The same turns and mirrors carry the whole set onto itself and the rows of a family onto each other. Which other rows belong to the same family as each row named below? List them in the order they appear above.
These 16 rows form 4 families of 4 rows each.
Muni: [  0.0 -13.8  18.9 -10.1 -26.5  14.4  11.7  36.3 -23.0 -26.6  13.8  37.5
  -9.6  -2.9  -9.5  -3.3   8.9  33.2 -11.9]
tibop: [  2.3 -21.0   5.5 -13.9  -2.1  -0.8 -18.3   9.5  15.8 -21.1 -22.5  27.6
   1.6 -13.1 -15.0  -6.5   5.0  -4.3  -0.5]
vitod: [-10.8 -21.0  15.9  16.0 -12.5  -6.0  10.3  34.7 -31.2 -10.4  -8.6   3.6
 -22.9   2.8  -5.1  -7.7 -21.1  -9.6   6.9]
biv: [  8.4 -18.1 -13.7  14.5  -0.9  -6.5 -11.2  28.7  -3.8 -26.8 -19.8  25.4
 -32.6 -14.2   6.1  -6.8   1.3  30.1  23.2]
fomet: [  5.2 -16.5  10.8  -8.1 -15.9  -3.3 -14.9  12.5  19.0 -40.5 -19.7  31.9
   1.8  -9.3  -2.4  -7.1  -5.9 -16.4  -9.2]
rufiz: [  8.8 -15.8  13.7 -14.9 -34.7  16.8   3.8  29.6 -13.8 -33.0   3.6  47.1
   0.4   1.6  -2.3  -8.6  17.7  26.9 -12.7]
gumel: [  4.6  -9.2  15.1  -6.3 -35.7  20.2   5.8  36.3 -23.3 -36.7  -1.2  39.5
  -5.7   1.7  -8.6   0.6   9.1  33.5 -17.6]
Dasop: [ -1.6 -18.6  22.3   9.7 -27.6   3.7  19.0  41.2 -30.2 -22.8  -3.7  -0.5
 -18.7   3.0  -9.6  -4.3 -11.8  -6.8  -8.7]
Deme: [  2.5 -20.0   1.1  13.6   0.4  -1.6  -8.5  29.3   0.2 -32.9 -28.0  30.1
 -25.9 -17.4   9.1   3.4   3.5  25.0  30.0]
gero: [  0.7 -15.9  23.7 -20.9 -11.5  -4.3 -14.1  20.5  18.1 -35.0 -17.1  33.6
   0.4  -5.6  -4.5  -4.0   6.7 -12.5 -14.2]
girum: [  0.1 -15.7  16.0   6.2 -13.2  -4.7   8.3  40.8 -31.1 -14.6 -12.8 -11.4
 -19.0   5.2  -6.3  -9.9 -16.4  -3.6  -7.3]
fiful: [  2.9 -25.5   9.1 -10.3 -10.8 -10.0 -19.8  17.2  19.8 -27.8 -29.1  25.6
   0.3 -15.8  -9.1  -5.8  -1.2  -6.8  -0.2]
ziz: [ -2.1 -20.2  -9.6  15.9  -3.4  -7.7  -5.7  29.4 -20.5 -29.1 -21.9  13.8
 -35.5 -18.3  12.3   2.3   0.3  27.7  20.3]
fad: [ -1.9 -19.1  21.3  14.3 -24.8  -3.0  13.3  48.1 -24.8 -24.1  -4.3   1.7
 -23.5   9.4  -0.6   4.2 -21.4  -1.7  -5.3]
sed: [  6.5 -19.0  14.9  -5.6 -35.8  22.5   6.6  30.2 -13.1 -25.0   9.8  42.7
   2.4   0.0   4.5 -16.3   4.3  22.0 -16.3]
Roged: [ -3.1 -19.7  -6.8  10.4   4.1 -10.9 -11.6  26.7 -18.2 -42.7 -23.7  14.0
 -32.8 -11.2   1.4   1.3   4.2  22.4  19.8]

The rest of the family of fiful: rufiz, Dasop, ziz
The rest of the family of tibop: fad, sed, Roged
The rest of the family of gumel: biv, fomet, girum

